Families of rows that turns and mirrors carry onto each other, the same ones carrying the whole set onto itself: the rest of each named row's family, in list order
4 families of 8 rows
vilid: [ -5  14  16  -5   2  21   4 -48   7  -9   3  46 -10   8  -8 -44  -3  13
 -18  16  24  36 -24 -18  -6   3 -16 -19  42 -25  11]
kurom: [ -8  -3  21 -11  -9  18 -15 -29   8  -7 -20   4  36  11  -3 -24 -14  22
 -19  21  20  20  57 -20   8   3   9  24  15 -24 -34]
zese: [-18  -5  13   8  -1  28 -19 -23  -2   4  -9   3  37   6   3 -35 -37  27
 -11  19  17  24  53 -27 -11  -8  12  16  -2 -26 -29]
duz: [ 28  -6  16   4  -8  16   0  -2  31 -18  -8  13  34  -7 -16 -42   1  -5
   8 -39  -6   9 -25  13   1  17  10  39 -13  -1  35]
kosug: [ 11   9  -7   4 -14  12  17   5  13 -19 -15  13  18   4 -45 -40   8  -7
  18 -24  -9   3 -48  16 -25  -4 -22 -11  13   7  34]
Zafu: [  8  -5  22  -2   7  10   5 -38  11  -8   6  50  -1   8 -15 -34   6  18
   6   7  22  42 -34 -12  10   2 -27  -2  40 -16   3]
niv: [  0  10  -7  17 -12  10  19  11  -4 -28 -21  10   8  -4 -33 -49  19 -15
  13 -25 -14   7 -48   0 -37  -1 -15   1   6  -1  36]
sisor: [  8 -26  10  17 -42  34   7  26  -3 -26 -28 -29  15  11   5 -24 -39   5
  21  -7  -4 -28  24 -25 -39  12   2  26  -4 -19  27]
zal: [-30 -21  12  10   9  32  -5 -11 -25  -6 -26  -3  11  18 -13 -18  -7  25
  -5  28  10   5  29 -38 -27 -25 -10  -3   1 -25 -42]
Ziz: [  9  11 -13  -7   0   3  -5 -41  10 -32   1  12  -9   0   8 -63   9   3
   6  22  15  11  -2 -16   1 -10 -18  -8  53 -48   0]
Tuti: [ -4  -2  -2 -10  -5  33 -22 -17  -6 -13   2  14  28  14   4 -29 -19  29
 -22  13  16  20  59 -31 -18   0   7  21   1 -41 -27]
Sebo: [ 28   3 -12   3 -12   4   5 -38  23 -33  -3  19 -13   2  -2 -51  14  -6
   8   4  24   5   2   6 -13   8 -18  10  56 -42 -10]
zos: [ 34  19  -6   6 -17   9   1   2  40 -18  -7  17  27  -7 -25 -44  -5  -9
   4 -26   1   6 -29  20 -19   2  -3  19   3   2  38]
rilib: [-14 -41  50   7 -28  55   3  16   1 -10 -32  -7  24  27 -21  12 -19  22
   0 -13   4   4   8 -28 -11   8  -5   6   2  -3  23]
teles: [-43  -3  -4  12  -7  25   3  -7 -32 -10 -30  -8  18  16 -16 -34  -7  31
   0  28  23  11  35 -35 -29 -18 -14  -6  15 -28 -32]
Kavi: [-44 -11  -1 -12  -9  20  -6 -21 -31 -10 -16  -1   8  15 -19 -16  -8  35
  -5  26  18  15  21 -34 -29  -6 -23   0   3 -31 -37]
Beg: [ -8 -27  52   4 -18  45  18  28   4 -16 -17 -14  28  11 -15 -12 -36   9
   3 -11   7  -5   3 -32 -20  20 -10  15 -17   7  34]
dudo: [  7 -17  20   8 -20  40  24  35  -3 -27 -17 -34  17   9  -9 -18 -21   2
  27  -5   7 -30  15 -33 -34  19  -3  21  -9 -11  28]
vogi: [ 29  20  13   9 -20  13   5  -8  23 -17  -5  11  26 -15 -15 -41 -10 -14
  -9 -28 -19  15 -27  19 -17  12  15  20   0   7  37]
Bug: [ -2 -15  15   9   5  29 -23 -11  -8 -12 -20   0  27   3   5 -22 -23  24
 -21  23  16  10  54 -30 -17 -17   4  20   0 -25 -39]
luzu: [ 20 -39   5  14 -24  26  -3  24  -5 -31 -25 -30  22  10   3  -6 -17  14
  37 -11  10 -20  29 -31 -23  12  -2  27  -6 -24  13]
vek: [ 18  13 -23  -2   0   5   6 -48   6 -34   1   9 -22  -8   1 -51   9  -3
  18  19   0  26   2  -3 -14   8 -27  -1  42 -30   0]
vofa: [  1  -3   5   6 -19  21  29   9  -3 -33 -31  -4  13   5 -42 -37  35  -2
  14 -28  -6  -8 -39  13 -19   8 -14   9  14  -1  29]
gipu: [ 23  12 -20  -3  -4  -5  -2 -46   5 -29   4  21 -11  -8  13 -61  -5   2
   7  17  27  10  -1 -11 -20  10 -15  -2  39 -39  -1]
kedur: [-39 -17  -2  -2  10  12  -2 -11 -21 -11 -28   4  14  27 -21 -33  15  22
  19  22  21  15  29 -45 -13 -11 -19   4  13 -35 -35]
makuz: [ -3 -37   7  16 -32  35  14  29  -8 -17 -11 -27  26  12 -12 -21 -20  12
  28  -2   2 -32  21 -25 -38  14  16  11   0 -33  19]
Kad: [-10 -26  42  11 -25  51  10  27 -15  -7 -25  -2  23  18 -13  -8 -40  24
  11  -2  -9   2  -5 -39 -18   4  -2  10  -9   4  40]
Neb: [ -7   6  17 -10   0   4  -6 -47  19 -13   3  32   1   3   6 -50  -3  16
 -15  24  17  34 -23 -17  16 -10 -21  -9  40 -31   4]
Mavu: [  0  10  11   2  -3  12   9 -42  26 -14  -4  43 -10   6   3 -43   6  11
 -23  14  11  55 -15 -14  -1   3 -28  -2  28 -18  13]
kebiv: [-18 -36  44  12 -29  41  -2  30 -10 -10 -19  -1  39  -4 -23  -7 -36  29
  -2   0  14   1   4 -29 -18  13   3  17  -4  -7  37]
Kas: [ 39  10   2  17 -17  23   8  -3  28  -7 -23  12  25 -25 -21 -44  -4  -7
   7 -12 -14   0 -19  10 -11  13  13  32   7   2  49]
gobu: [  1 -17   1  17 -19  13  30   5   7  -9 -34  17  15  -3 -33 -52  13 -13
  14 -18 -20  -1 -43   5 -25   6 -20  -7   6   5  40]

Same family as niv: vilid, zese, sisor, teles, vogi, gipu, Kad
Same family as kebiv: Tuti, Kavi, vek, makuz, Mavu, Kas, gobu
Same family as Ziz: kosug, zal, zos, Beg, dudo, Bug, Neb

Families of rows that turns and mirrors carry onto each other, the same ones carrying the whole set onto itself: the rest of each named row's family, in list order
11 families of 3 rows
sati: [ 29  26 -16 -19  33 -41 -22  -9  -4  -4  11 -39  17 -28  12  11  17   0
  43  -7  22]
Vupa: [ 14 -17 -12 -16 -13  32  11  15 -20 -21   3  -1  18 -12   0  -5  13   5
 -12  34   7]
nug: [  8 -20 -15 -11 -11   6  26   5 -24 -17  -1  11  20   1 -17 -13   5  -2
 -11  30   2]
Tek: [-18  17 -24 -31 -33 -10  -4 -20  27  13 -17 -22  28  -5   9  30 -20 -31
  -9 -32  -8]
Peke: [ -7   5 -28 -15 -40   3   1 -19  15  13  -7 -11  17   7   7  39 -20 -23
 -24 -34  -3]
nupo: [ 34  30   4 -19  29 -22 -29  -7  -7  13   9 -28  16  -6  12  16  22   5
  50  -9  21]
solom: [ 36  23  -5  -8  30 -48 -17 -13 -13   7  20 -14  19  -5   8   8  10  -7
  40   0  23]
Binev: [ -1  13 -15 -25 -35 -32  -2 -14  11  16 -15 -15  28  13  16  29 -30 -27
 -11 -30 -16]
kerit: [ 31  27 -10 -25  32 -32 -31   0  -5  22  10 -25  22 -16  30  10  20  -3
  42 -11  11]
Puzu: [-12  12 -27 -27 -33  -2   5  -7  29  10 -14 -29  16   4  19  22 -29 -30
 -10 -38   4]
bita: [ 27  28  -5 -25  38 -37 -37 -11   0   0   3 -27  18  -8  22  19  11  12
  35  -8  28]
buf: [ 29  25  -3 -24  39 -29 -32  -8  -1   7  15 -31  20 -17  16  13   7   6
  41   0  30]
kepo: [ 28  27  -5 -22  29 -26 -36 -16 -12  15  10 -18  30 -16  15  11  11  -7
  47 -20  31]
zire: [ 14  -7 -10 -10 -10  25   7  12 -21 -27  -2  11  11 -10   2   1  21  10
 -12  37  11]
fepi: [ 20 -13 -10 -11  -6  29  10  21 -24 -28  -4   7   2 -13  -9  -3  16  -4
  -8  23  19]
nise: [ 33  25  -3 -25  36 -33 -31  -2   0   1   0 -30   4 -14  14  17   2  -4
  37 -15  36]
rer: [  0   9 -13 -30 -51  -4 -15 -12  16  14 -21 -19  25  -2  27  20 -25 -29
 -19 -26  -2]
Res: [-15  14 -12 -33 -34   0 -13 -19  28  12 -21  -6  27  10  18  33 -20 -21
 -20 -26   0]
sotud: [ 18  25 -21 -21  40 -42 -23 -20  -4  10   8 -26   9 -15   3  30  -4   5
  36 -18  23]
makod: [ 24 -16 -26  -3  -3   7  15   9 -24 -25   7  -7  -4 -18  -4   4  13  12
  -8  35  11]
Doba: [ 37  35  -8 -13  43 -30 -20 -19   0  -3   4 -24  16 -21  11   7   8  14
  36  -4  23]
zabev: [-10   4 -24 -39 -34  -4  -8  -7  24  28 -21 -22  30   5  26  12 -18 -25
 -15 -26 -14]
Tomer: [-11  13 -10 -34 -31   3  -8  -7  20  10 -28  -9  15   2  10  33 -29 -34
 -15 -35   1]
bag: [-11  15 -12 -35 -34   2 -15 -14  23  18 -13 -17  29   3  22  35 -27 -27
 -12 -29  -7]
Desu: [ -1  14  -6 -35 -41  -4 -11 -12  25  20 -25 -30  22  13  18  25 -18 -19
  -9 -28 -10]
pefez: [ 24  29 -20 -17  38 -26 -13   2  -8   0  13 -32  12 -15  18  16   7  -1
  48 -22  27]
serol: [ -3  29 -15 -23 -26  -5  -5 -27  27  13 -21 -11  26  -1  16  30 -27 -17
 -15 -38 -11]
Vod: [  9 -10 -21  -7 -18  25  21   8 -19 -26   6   2  14 -23 -10  -3  24  -5
  -7  28   4]
puzi: [ 21  -5 -13  -4 -13  29  21   4 -14 -28  -7   6  14 -15  -4  -7  10  12
 -19  26   0]
ral: [  4  -6 -23 -10  -8  26  30  20 -16 -22   4   3   0 -19  -2  -3   7  -2
   1  29  14]
naka: [  9  -9 -17 -17  -5  26  15  14 -16  -2   4  10  15 -17   0 -16  22  -1
   1  40   3]
dero: [  9 -16 -11 -24  -6  20   9  10 -28 -18 -10   6  15 -24  -5 -13   7   7
   2  41  12]
tas: [  9 -10  -4 -19 -11  31  17  11 -15 -12  -9   1  10  -6 -12  -8  16   8
   1  39   4]

Same family as kerit: zabev, naka
Same family as ral: Puzu, pefez
Same family as makod: Peke, sotud
Same family as Doba: serol, puzi
Same family as dero: kepo, rer
Same family as sati: Tek, Vod
Same family as tas: nupo, Desu
Same family as nug: solom, Binev
Same family as bag: Vupa, buf

Families of rows that turns and mirrors carry onto each other, the same ones carrying the whole set onto itself: the rest of each named row's family, in list order
4 families of 8 rows
sop: [-45   7   9  -4  23  42 -24  -1   9  16   6  20  -4   0 -15 -13]
nani: [-42  31  24 -25  28  26 -15   3   7  25  16  22   2   7 -23  -8]
tuvun: [-20  35  19 -38  14  29   7  34  10   6  -3 -29   6 -38  24 -10]
bati: [ 14 -18 -14 -39 -26  11  17  12   5 -14   5 -22   8 -10  39   8]
fogo: [-18  40   0 -36  29  33   5  29 -16   7   5 -23 -10 -33  15   3]
Muf: [ -2   0   0   3  24   9   0  13  17 -31   8  -2 -21  -7 -10  14]
Bofi: [-36  14  27 -15  31  45 -12  -2   2  18  11  25   0   7 -21 -14]
nozo: [ -7 -21  -8 -27 -12   6  -4 -19  -1   5  23  26   6  33  -9  11]
zef: [-21  35  12 -36  28  32  21  25   6  14  12 -23   0 -40  13 -12]
biv: [-35  10  11 -45 -11  30  -1  13 -11  45  22  -3  34   8  36  -9]
Virol: [ -9 -22   4 -21 -22   0   4 -16  11   9  19  27   2  36   8   2]
bobed: [  6   5  -3 -18  15  10   5   3  20 -35  -3   4 -25 -12 -21   9]
lebo: [ 21  17   7 -23  25  -3  -5  14 -22  31 -11   0  20   7   5   8]
Pas: [-27   0  14 -56  -9  14   0   2  -9  42  17   4  45  -2  31 -14]
Sako: [ 16   6   3 -61 -20  -6  29  15   2  -4  15 -22  12  -6  30  12]
disog: [ -8 -24  -2 -27 -24   5 -16 -11   4  -2  10  21  11  38   4   9]
sikad: [ 11  -2  -8 -43 -22   4  21  13   4 -21   6 -36  18  -8  30  -4]
gimu: [  7   1 -16 -49 -27  -7  14  15   8  -5   9 -27  10 -12  35  14]
vef: [-41  16  18 -22  24  34 -16   0   7  33  14  35 -10   3 -16   3]
mekeb: [-50 -10   6 -52 -22  38  17  20  17 -13  28   1 -18  -7   6 -11]
kib: [ 21  14  15 -22  30  -5  -1  -2  -8  24 -13 -10  17   3   6  24]
Sek: [-19  36   6 -45  25  40  -1  30  -1   2   3 -29  10 -41   7  -2]
palod: [ 11  31   3 -20  10  -6 -14   2 -11  25 -14  14  32   6  -4  19]
ruk: [-11 -25   8 -29 -26   5  -1 -17  27   6  15  19  20  27   1  -4]
Zop: [-51  -2   5 -39 -23  40   8  -2  33 -19  32  -3 -12 -11   9  -8]
vusi: [-51   0  -5 -43 -26  43   5  14  20 -12  32  11  -7  -9   9 -23]
kovin: [-28  13   9 -66 -22  30   6   2  -4  45  16   0  31   2  26 -13]
gat: [ -1  15  -4  -9  13  23   6   9  20 -29   3  -6 -34  -4 -16  13]
Sar: [ 22  25   5 -14  23  -1 -13  -7  -6  26  -8   0  29   5   8  11]
ruz: [-39 -16   8 -46  -8  43  16  16  24 -13  33 -15 -21 -11  18 -19]
fefuz: [  8  -8   0 -15   7   8  -1   4   0 -37   8  -5 -16 -11 -25   5]
Situ: [-37  20  10 -51  -6  30   5   9  11  50  12   6  25   7  40  -6]

Same family as Situ: sop, fogo, Sako, palod, ruk, ruz, fefuz
Same family as kib: nani, tuvun, bati, nozo, Pas, vusi, gat
Same family as Sek: Bofi, biv, Virol, bobed, gimu, mekeb, Sar

